In the rows, 128 means zero.
Each path below is one point turned by a fixed rotation once a step. After each direction that follows a path, write how fast that rotation turns it, in degrees each step (0 if it stays still).
Each turn is a multiple of 5 degrees from 10 to 175, or 0.
Each row of a path follows its step; steps can be skipped.
Path 1:
step 0: [133 124 127 122 128 128 131 139 122 131 129 130 129 119 124 127 124 126
 135 126 125 108 128 128 127 125 129 124 125 123 129 122 120]
step 1: [131 126 130 128 127 124 124 127 120 117 126 123 119 124 122 126 129 131
 132 133 139 132 124 138 119 129 134 129 121 132 126 125 132]
step 2: [127 132 129 135 131 130 120 130 127 134 122 122 128 133 126 132 137 129
 135 127 121 125 122 124 122 119 131 131 124 120 137 126 118]
step 4: [123 135 130 129 124 119 120 131 114 125 133 128 124 122 128 132 134 127
 122 128 132 122 119 126 130 126 122 121 135 126 132 123 123]
step 5: [124 120 131 125 134 128 127 132 126 127 134 126 131 122 131 122 128 130
 137 133 121 138 116 135 125 118 128 135 129 135 126 126 123]
step 6: [128 133 126 130 113 128 133 138 119 130 129 135 141 129 129 130 137 132
 135 127 130 124 127 128 120 127 126 129 121 126 131 127 130]
step 7: [121 125 119 128 126 133 122 129 126 125 132 138 116 130 124 123 134 121
 125 136 131 132 122 132 124 124 132 125 125 124 121 136 124]
step 8: [122 137 129 122 124 128 127 124 129 136 123 123 131 135 140 134 130 136
 126 135 127 123 120 136 128 121 125 123 125 130 126 123 119]
step 9: [131 127 132 128 133 132 138 124 129 122 137 141 131 123 129 124 135 120
 132 133 123 120 128 138 126 127 129 123 129 129 130 124 126]
step 10: [122 127 122 122 126 122 118 127 117 120 128 130 135 138 124 128 124 130
 135 134 136 126 131 130 127 126 131 124 131 127 126 117 127]
Speeds:
[130 125 129 127 129 125 128 128 125 125 128 128 132 128 127 128 129 127
 131 127 128 129 130 126 123 127 131 130 127 131 128 127 129]  80
[131 131 131 129 127 129 126 128 129 130 133 128 129 127 130 129 130 125
 126 127 129 128 127 127 125 130 129 126 127 127 132 128 128]  155
Path 2:
step 1: [119 131 134 129 138 124 124 123 123 122 127 121 124 139 125 125 132 125
 128 127 117 130 127 129 129 131 132 142 126 141 127 128 130]
step 2: [125 131 124 123 130 129 129 127 127 131 126 123 119 121 127 122 119 131
 121 138 123 123 121 126 119 126 128 133 133 136 124 135 143]
step 3: [128 135 134 126 125 124 135 127 115 127 135 129 119 132 133 121 122 143
 125 129 131 129 126 131 131 133 116 132 132 131 133 126 126]
step 4: [118 139 124 127 135 120 142 129 133 130 134 127 121 132 133 131 118 122
 132 127 125 129 126 135 123 125 134 132 128 133 131 124 122]
step 5: [130 123 127 128 130 129 132 138 128 137 126 118 118 115 129 124 119 134
 132 124 137 134 125 130 130 123 136 133 125 133 132 129 129]
step 6: [125 125 134 127 139 120 124 127 121 130 132 127 124 135 128 114 126 129
 127 114 130 127 140 126 134 130 131 135 127 132 128 130 122]
step 7: [121 135 126 130 138 124 120 132 137 130 128 122 122 132 128 130 125 126
 124 132 126 125 131 121 126 134 139 139 135 133 130 130 140]
step 8: [129 127 129 126 123 127 129 133 123 135 126 127 123 126 119 124 123 137
 117 137 132 127 132 137 135 129 123 139 136 136 126 134 133]
step 9: [124 141 128 129 131 116 132 127 124 131 134 122 128 142 133 125 116 128
 129 129 125 125 130 136 133 131 120 123 130 129 128 137 126]
step 10: [126 141 126 137 130 124 137 137 128 130 129 118 123 123 121 126 123 125
 137 137 131 136 123 130 126 125 133 135 125 129 133 125 132]
Speeds:
[128 130 130 129 129 125 125 128 124 129 129 130 130 129 131 124 127 131
 129 127 131 125 128 126 127 127 126 126 128 124 128 129 127]  120
[128 125 127 129 132 131 123 127 129 128 128 127 129 128 127 126 129 130
 126 129 125 128 130 126 126 129 128 131 126 129 129 128 128]  65
[129 131 128 124 128 130 129 128 127 128 127 128 128 134 129 127 129 125
 127 126 130 130 129 129 127 133 128 127 124 129 129 128 128]  130
[128 128 126 130 129 127 128 123 127 126 126 127 125 131 130 130 128 129
 127 126 127 130 131 128 131 125 126 128 129 128 127 128 126]  135
